In the data rows, zero lies at 4.5, halfway between 4 and 5.
Here are some points, each followed by its number:
tensor([4, 6, 4, 5, 5, 6, 5, 6, 4, 6, 7, 4, 2, 4, 6, 6]) 0
tensor([5, 3, 4, 3, 3, 5, 4, 5, 5, 5, 5, 4, 4, 6, 4, 7]) 1
tensor([5, 4, 2, 5, 6, 6, 5, 4, 3, 5, 4, 4, 7, 5, 6, 5]) 2
tensor([4, 5, 4, 3, 6, 4, 4, 4, 5, 6, 4, 5, 4, 3, 4, 4]) 3
tensor([7, 5, 5, 4, 6, 1, 5, 3, 6, 2, 4, 4, 6, 4, 4, 5]) 4
tensor([5, 4, 3, 4, 3, 6, 6, 5, 0, 5, 8, 2, 2, 7, 2, 9]) 5
tensor([6, 1, 5, 5, 4, 1, 6, 4, 5, 5, 2, 5, 5, 3, 4, 6]) 6
tensor([3, 5, 6, 1, 4, 6, 5, 5, 3, 5, 5, 6, 5, 3, 5, 7]) 7
tensor([7, 7, 8, 9, 4, 7, 2, 2, 5, 2, 2, 5, 3, 4, 3, 2]) 8
tensor([5, 8, 3, 3, 8, 6, 5, 2, 6, 4, 5, 6, 5, 5, 6, 4]) 9
tensor([6, 4, 5, 5, 1, 6, 5, 5, 4, 6, 4, 3, 3, 3, 3, 5]) 10
tensor([3, 5, 5, 6, 4, 5, 5, 5, 4, 3, 5, 4, 5, 6, 4, 6]) 11
tensor([5, 4, 4, 5, 6, 3, 5, 4, 4, 5, 4, 4, 5, 5, 5, 3]) 12
tensor([8, 1, 1, 7, 2, 7, 1, 1, 8, 3, 5, 5, 2, 3, 4, 9]) 13
tensor([4, 5, 5, 6, 4, 5, 4, 3, 5, 5, 4, 5, 5, 3, 4, 5]) 14
tensor([4, 3, 5, 3, 3, 3, 5, 5, 5, 5, 6, 4, 5, 5, 4, 7]) 15
tensor([5, 5, 5, 6, 4, 5, 3, 5, 5, 3, 1, 5, 3, 2, 3, 3]) 16
tensor([6, 6, 2, 6, 3, 7, 4, 5, 4, 5, 6, 6, 9, 5, 4, 3]) 17
tensor([4, 0, 7, 3, 2, 0, 5, 6, 5, 4, 3, 7, 4, 2, 1, 5]) 18
tensor([6, 7, 4, 3, 4, 2, 4, 5, 6, 6, 4, 2, 2, 6, 5, 4]) 19
tensor([4, 4, 4, 4, 4, 3, 5, 5, 5, 6, 5, 5, 4, 4, 3, 5]) 20
tensor([6, 5, 4, 4, 5, 5, 4, 4, 4, 6, 4, 5, 5, 4, 5, 5]) 21
tensor([3, 6, 5, 5, 1, 8, 3, 9, 3, 7, 0, 5, 5, 5, 5, 7]) 22
tensor([5, 6, 6, 3, 8, 1, 5, 6, 4, 3, 2, 3, 4, 3, 4, 4]) 23
tensor([5, 2, 5, 4, 3, 5, 2, 4, 5, 6, 8, 4, 4, 5, 6, 5]) 24
tensor([5, 4, 4, 5, 4, 5, 4, 4, 3, 5, 4, 5, 5, 4, 4, 5]) 25
tensor([5, 4, 4, 3, 6, 1, 6, 7, 5, 6, 5, 3, 6, 3, 5, 6]) 26
tensor([6, 5, 4, 4, 3, 2, 4, 8, 5, 5, 3, 2, 4, 3, 3, 6]) 27
tensor([1, 7, 6, 6, 4, 6, 3, 5, 6, 2, 4, 5, 5, 4, 6, 3]) 28
tensor([5, 5, 4, 4, 2, 5, 4, 5, 6, 5, 4, 4, 4, 4, 5, 6]) 29
tensor([5, 6, 5, 2, 4, 5, 5, 5, 4, 4, 1, 3, 3, 5, 4, 7]) 30
tensor([4, 4, 2, 5, 5, 5, 3, 4, 5, 5, 4, 5, 5, 6, 4, 3]) 31
tensor([4, 3, 6, 4, 1, 7, 1, 4, 3, 8, 8, 3, 6, 5, 7, 9]) 32
tensor([7, 5, 5, 2, 4, 6, 2, 6, 4, 6, 7, 3, 3, 4, 5, 5]) 33
tensor([8, 0, 6, 4, 4, 1, 4, 5, 4, 3, 3, 6, 4, 5, 5, 4]) 34
tensor([3, 1, 4, 4, 3, 6, 1, 7, 3, 4, 4, 6, 3, 5, 4, 6]) 35
tensor([3, 5, 4, 5, 3, 7, 4, 6, 3, 7, 3, 5, 6, 4, 3, 5]) 36
tensor([3, 7, 5, 1, 4, 3, 5, 7, 4, 3, 2, 6, 8, 5, 4, 5]) 37
tensor([5, 7, 0, 2, 5, 9, 1, 9, 3, 7, 7, 8, 8, 9, 6, 6]) 38
tensor([4, 6, 4, 6, 5, 4, 4, 4, 6, 4, 4, 7, 5, 6, 4, 4]) 39
tensor([9, 2, 7, 5, 7, 2, 7, 2, 3, 3, 6, 5, 3, 3, 3, 3]) 40
tensor([1, 5, 6, 5, 3, 5, 6, 6, 5, 6, 4, 5, 3, 6, 4, 7]) 41
tensor([5, 6, 4, 4, 4, 2, 5, 7, 5, 5, 4, 4, 3, 3, 3, 6]) 42
tensor([6, 3, 5, 6, 7, 3, 6, 4, 5, 3, 5, 4, 4, 5, 4, 3]) 43
tensor([6, 4, 6, 3, 9, 1, 7, 1, 4, 1, 2, 6, 6, 4, 4, 0]) 44
tensor([6, 5, 4, 5, 2, 8, 3, 7, 4, 5, 7, 0, 1, 4, 7, 8]) 45
tensor([4, 6, 3, 6, 5, 2, 2, 4, 7, 6, 1, 5, 7, 3, 6, 0]) 46
tensor([4, 4, 4, 5, 6, 5, 5, 4, 4, 5, 6, 4, 5, 6, 5, 3]) 47
tensor([5, 5, 5, 6, 5, 4, 6, 4, 3, 4, 5, 5, 3, 3, 3, 4]) 48
tensor([5, 6, 3, 5, 0, 9, 2, 5, 4, 3, 3, 4, 4, 8, 6, 7]) 49
tensor([6, 5, 5, 4, 6, 3, 4, 5, 3, 4, 5, 6, 3, 4, 4, 3]) 50
tensor([6, 4, 4, 2, 3, 5, 3, 5, 5, 5, 6, 5, 4, 5, 4, 8]) 51
tensor([5, 7, 3, 2, 6, 5, 5, 3, 6, 3, 5, 4, 6, 7, 5, 3]) 52
tensor([5, 5, 4, 5, 6, 3, 6, 4, 5, 3, 4, 4, 5, 3, 3, 4]) 53
tensor([5, 6, 4, 4, 6, 4, 4, 5, 5, 4, 5, 4, 4, 5, 6, 5]) 54
tensor([4, 4, 5, 5, 3, 4, 5, 5, 4, 4, 4, 4, 5, 5, 4, 5]) 55
tensor([3, 4, 5, 5, 2, 7, 4, 4, 4, 4, 3, 5, 4, 5, 4, 4]) 56
tensor([7, 3, 4, 4, 6, 3, 6, 5, 6, 4, 4, 7, 6, 4, 4, 4]) 57
tensor([5, 7, 5, 4, 3, 5, 3, 7, 5, 5, 3, 4, 3, 5, 5, 7]) 58
tensor([4, 2, 4, 4, 4, 3, 5, 5, 3, 5, 5, 4, 3, 5, 4, 4]) 59
tensor([2, 2, 2, 2, 7, 4, 5, 8, 1, 7, 8, 3, 5, 6, 3, 7]) 60
tensor([6, 0, 6, 4, 3, 0, 9, 3, 6, 5, 8, 2, 3, 3, 5, 4]) 61
tensor([5, 3, 5, 3, 4, 5, 3, 5, 6, 5, 6, 6, 6, 5, 5, 3]) 62
tensor([6, 5, 3, 5, 2, 5, 2, 6, 4, 5, 4, 5, 6, 4, 4, 1]) 63
tensor([5, 3, 5, 7, 3, 4, 3, 4, 4, 5, 3, 2, 3, 4, 4, 4]) 64
tensor([2, 6, 7, 8, 1, 5, 4, 1, 5, 3, 3, 5, 2, 3, 4, 4]) 65
tensor([2, 6, 4, 4, 4, 3, 5, 3, 7, 5, 3, 9, 6, 4, 5, 3]) 66
tensor([5, 3, 5, 3, 5, 6, 3, 5, 4, 3, 6, 5, 4, 6, 4, 4]) 67
tensor([5, 4, 5, 8, 3, 5, 4, 3, 7, 4, 3, 6, 6, 2, 2, 2]) 68
tensor([5, 6, 6, 6, 3, 4, 5, 4, 6, 3, 3, 5, 5, 4, 5, 4]) 69
tensor([5, 3, 4, 6, 5, 0, 6, 2, 6, 3, 4, 5, 5, 5, 4, 2]) 70
tensor([8, 4, 6, 6, 3, 6, 3, 6, 3, 4, 7, 2, 0, 1, 5, 5]) 71
tensor([7, 2, 1, 0, 9, 6, 4, 1, 9, 8, 9, 7, 3, 6, 7, 3]) 72
tensor([3, 5, 3, 2, 6, 3, 6, 3, 7, 5, 5, 6, 5, 5, 4, 4]) 73
tensor([3, 5, 7, 3, 0, 6, 5, 6, 2, 6, 2, 3, 7, 5, 4, 6]) 74
tensor([5, 4, 5, 6, 1, 5, 4, 4, 4, 5, 2, 4, 3, 3, 4, 4]) 75
tensor([1, 9, 3, 7, 9, 9, 9, 5, 0, 5, 0, 8, 2, 0, 6, 0]) 76
tensor([7, 2, 3, 1, 8, 4, 5, 3, 5, 5, 4, 6, 6, 7, 1, 3]) 77
tensor([4, 6, 5, 6, 3, 4, 3, 3, 6, 3, 4, 5, 3, 4, 4, 4]) 78
tensor([4, 6, 5, 6, 4, 6, 4, 4, 6, 4, 3, 4, 5, 4, 4, 6]) 79
tensor([5, 2, 5, 5, 3, 7, 6, 2, 6, 2, 5, 3, 2, 4, 3, 6]) 80
tensor([4, 4, 5, 4, 4, 5, 4, 5, 5, 5, 3, 5, 4, 4, 4, 8]) 81
tensor([5, 4, 6, 6, 4, 5, 5, 3, 5, 4, 4, 4, 5, 3, 4, 4]) 82
tensor([5, 5, 0, 4, 5, 4, 3, 7, 4, 9, 5, 6, 4, 4, 3, 5]) 83
tensor([5, 6, 6, 5, 5, 6, 4, 7, 4, 4, 6, 4, 0, 7, 6, 7]) 84
New points follow, each followed by the numbers of its three nearest points above by angle, smallest number first.
tensor([5, 4, 4, 7, 5, 5, 5, 3, 4, 5, 5, 5, 4, 4, 5, 4]) 14 48 82
tensor([4, 4, 4, 6, 4, 5, 5, 3, 4, 4, 5, 4, 4, 5, 5, 5]) 11 65 80
tensor([6, 5, 5, 6, 4, 8, 3, 6, 3, 6, 3, 4, 3, 5, 4, 6]) 22 49 58
tensor([3, 1, 3, 8, 7, 0, 9, 1, 4, 0, 4, 5, 4, 5, 4, 3]) 43 44 70
tensor([5, 3, 6, 5, 3, 5, 4, 4, 2, 3, 6, 2, 3, 7, 5, 5]) 5 45 84
tensor([3, 5, 7, 4, 4, 4, 5, 3, 4, 4, 2, 7, 3, 5, 5, 5]) 41 65 66
tensor([4, 5, 6, 6, 3, 5, 5, 4, 5, 3, 3, 5, 3, 3, 4, 4]) 16 65 69
tensor([5, 5, 4, 4, 4, 5, 5, 5, 5, 5, 4, 5, 5, 5, 5, 3]) 17 46 63
tensor([1, 6, 1, 2, 3, 3, 5, 9, 4, 5, 5, 4, 4, 3, 4, 9]) 27 42 60
tensor([5, 6, 3, 4, 5, 4, 4, 4, 5, 5, 4, 5, 4, 5, 5, 4]) 9 19 52
tensor([5, 4, 5, 5, 3, 5, 5, 5, 3, 5, 5, 3, 4, 5, 4, 7]) 1 5 45
tensor([5, 4, 2, 4, 4, 6, 4, 5, 4, 6, 5, 6, 5, 5, 5, 7]) 38 51 83
tensor([4, 3, 5, 7, 3, 7, 4, 4, 4, 6, 8, 4, 6, 3, 5, 5]) 17 24 32
tensor([4, 3, 4, 5, 2, 5, 4, 5, 4, 6, 4, 4, 3, 4, 3, 5]) 10 64 75
tensor([4, 6, 3, 3, 5, 4, 5, 6, 4, 7, 5, 5, 4, 4, 3, 5]) 20 42 83
tensor([4, 6, 4, 6, 1, 9, 4, 4, 3, 5, 4, 4, 3, 5, 3, 5]) 10 49 56
tensor([5, 6, 3, 5, 5, 5, 4, 4, 4, 4, 4, 5, 4, 4, 4, 5]) 9 21 76
tensor([5, 5, 4, 6, 5, 4, 4, 4, 5, 5, 3, 6, 6, 4, 5, 2]) 46 66 68
tensor([6, 6, 6, 5, 6, 7, 4, 6, 3, 5, 6, 2, 4, 5, 6, 5]) 33 45 84
tensor([4, 4, 4, 4, 5, 4, 4, 4, 4, 4, 4, 6, 5, 5, 4, 5]) 39 66 77
tensor([4, 5, 7, 8, 6, 4, 4, 5, 5, 3, 6, 5, 5, 5, 6, 2]) 8 28 43
tensor([6, 0, 8, 4, 6, 2, 4, 5, 4, 4, 9, 2, 6, 5, 5, 3]) 24 40 61
tensor([6, 4, 3, 5, 3, 5, 5, 4, 5, 5, 5, 5, 5, 4, 5, 4]) 13 17 63
tensor([5, 7, 5, 3, 4, 6, 6, 6, 3, 6, 5, 4, 5, 2, 4, 5]) 7 36 74
tensor([3, 7, 6, 5, 5, 3, 5, 4, 3, 4, 3, 4, 4, 3, 4, 4]) 23 48 76
tensor([5, 2, 3, 3, 8, 4, 6, 3, 4, 3, 8, 3, 7, 6, 6, 4]) 2 47 72
tensor([6, 0, 5, 3, 9, 4, 9, 2, 1, 7, 9, 4, 3, 2, 6, 3]) 40 47 61
tensor([7, 5, 6, 3, 4, 4, 5, 5, 5, 5, 4, 3, 5, 4, 6, 4]) 19 26 33
tensor([3, 5, 5, 3, 3, 6, 3, 4, 6, 4, 4, 4, 6, 2, 4, 4]) 14 28 79
tensor([5, 5, 3, 4, 4, 4, 4, 7, 5, 7, 4, 7, 5, 4, 4, 3]) 38 63 83
tensor([5, 4, 1, 3, 4, 6, 3, 4, 4, 6, 4, 6, 4, 5, 3, 5]) 31 38 83
tensor([4, 4, 5, 4, 2, 6, 3, 6, 4, 5, 3, 4, 5, 3, 5, 4]) 22 74 75
tensor([6, 5, 2, 6, 4, 3, 6, 6, 7, 7, 6, 7, 4, 5, 5, 5]) 20 57 83
tensor([5, 3, 6, 5, 2, 4, 6, 3, 5, 6, 6, 4, 4, 4, 3, 4]) 10 61 82
tensor([5, 4, 4, 3, 6, 4, 6, 5, 3, 5, 6, 4, 4, 5, 4, 6]) 5 26 60
tensor([2, 5, 6, 5, 2, 7, 4, 6, 3, 3, 3, 3, 6, 4, 4, 7]) 11 22 74
tensor([3, 5, 4, 5, 3, 7, 4, 5, 5, 5, 6, 5, 3, 6, 5, 6]) 0 49 84
tensor([4, 4, 5, 3, 4, 5, 5, 5, 5, 5, 5, 2, 3, 4, 4, 5]) 10 33 45
